A single turn carries every row of the set below to another of its rows. Some are shown first; where does it send the rows asked next?
j254: [ 21 -17  18 -12   3  -8  10  -9  12  17  18  -5  13  -7   5   8   0  -2
  -8  24   0 -16  -3 -37 -13]
j358: [ -1 -21   2 -15  18 -17  16 -20  20  20  39 -14   1 -15  12  21  34 -26
  -1   4 -13 -35  12 -39   0]
j58: [  0  -4  -1 -13  10 -10   8 -10  25  14  49 -14 -12  -6  12  20  21  -6
   2   7 -29 -23   9 -34  -2]
j8: [ 12 -15  -4 -16  -2  -2   3  -9  -9  30  35  28  -5   0  -2   8  27 -28
 -20   9  -3  -6   7 -26   1]
j290: [ -8 -19   9 -19   9  -1   7 -13   8  21  20 -11   1 -11  12 -10  17  -3
 -20  17 -21 -22  22  -3 -14]
j640: [  2 -18 -15  -9  -8   1  24  -3  15  31  27   7 -18 -11   0  19  28 -26
 -16   6 -25 -28  35  -9  -9]
j959: [  7 -17  10  -5  -9  -6  21 -10   4  26  39 -10   2 -28   5   7  -3  -1
 -20  17 -20 -34   5 -26  17]
j885: [ 32 -22 -12 -13   0 -15  -9   2 -14   8  37   1   5 -12  17  -1  15 -12
 -15  24  -2 -36  39 -30  -6]
j362: [ -2   2  -7 -20  -7   3   9 -20  10  18  36  28   6 -25   8 -10  41  -4
  -5  21 -14 -32  14 -34  -8]
j600: [ 15 -11   6 -16  11   1  17  -8  11  32  26  17  -9  10 -21  24  24  -4
  -2  13 -10 -28   8 -29  -8]
j162: [ 17 -14  -3 -20 -22 -13  14  -6  14  26  23  -9  -6 -15  38  -7  26 -16
   3  13 -16 -27  32 -24  -5]
j419: [ 17  -3 -13  17  -5   3   5   2  22  17  36  14  -9 -25  13  -5   6  -1
  -6  25 -11 -22  20 -18  -4]
j333: [ 31 -20  -2   4  -5   2  10  -6   2  40  23  10  -1 -10  18   4  22 -19
  -4  16  19 -10  16 -25  10]
j656: [  7 -18  -3 -12   8   7  14 -11   0  32  37  11  -7  -8  11  25  34  10
   6  14 -17 -56  30 -19   5]
j220: [ 23 -12 -17 -21   0   4  15   1  -7  34  34  13 -10  -9   0   9  41   4
 -16  18  -8 -49  29 -33   6]
j461: [ 38 -20   6 -11  -3 -12  11  -1  11  13  27  12  -5   7  13  15  22 -28
   6   8   0 -29  21 -46 -10]
j393: [ 15  -6  -1 -13  -2  20  -6  -7  -3  25  30  15   2   1  15   6  19   3
  -7  24   5  -3  10 -22 -12]
j273: [ 18  -8  -6 -12  -5   1  12  -5  -3  18  36  -5   6 -25 -14   0   7   6
 -32  25 -10 -23  21 -26   7]
j815: [  8 -16  -8  -3   8  -6   0  -5   5  29  33  15  -4 -15   7 -18  18 -38
 -12  18   4 -51  17 -18  -6]
j166: [  5 -12  -4  -5  12  -5   7  -9  25  26  40 -30  -5  -9  14  22  11 -21
   8  14  -5 -37  15 -26  -8]
j272: [ 16 -20   0 -15  -8  -7  -4 -10  -8   1  48   2   2  -9  20  13   5 -30
  -3  10 -16 -42  35 -28  -7]

j8 turns into j333
j815 turns into j419
And these:
j162 turns into j290
j959 turns into j656
j885 turns into j273
j58 turns into j358
j254 turns into j600

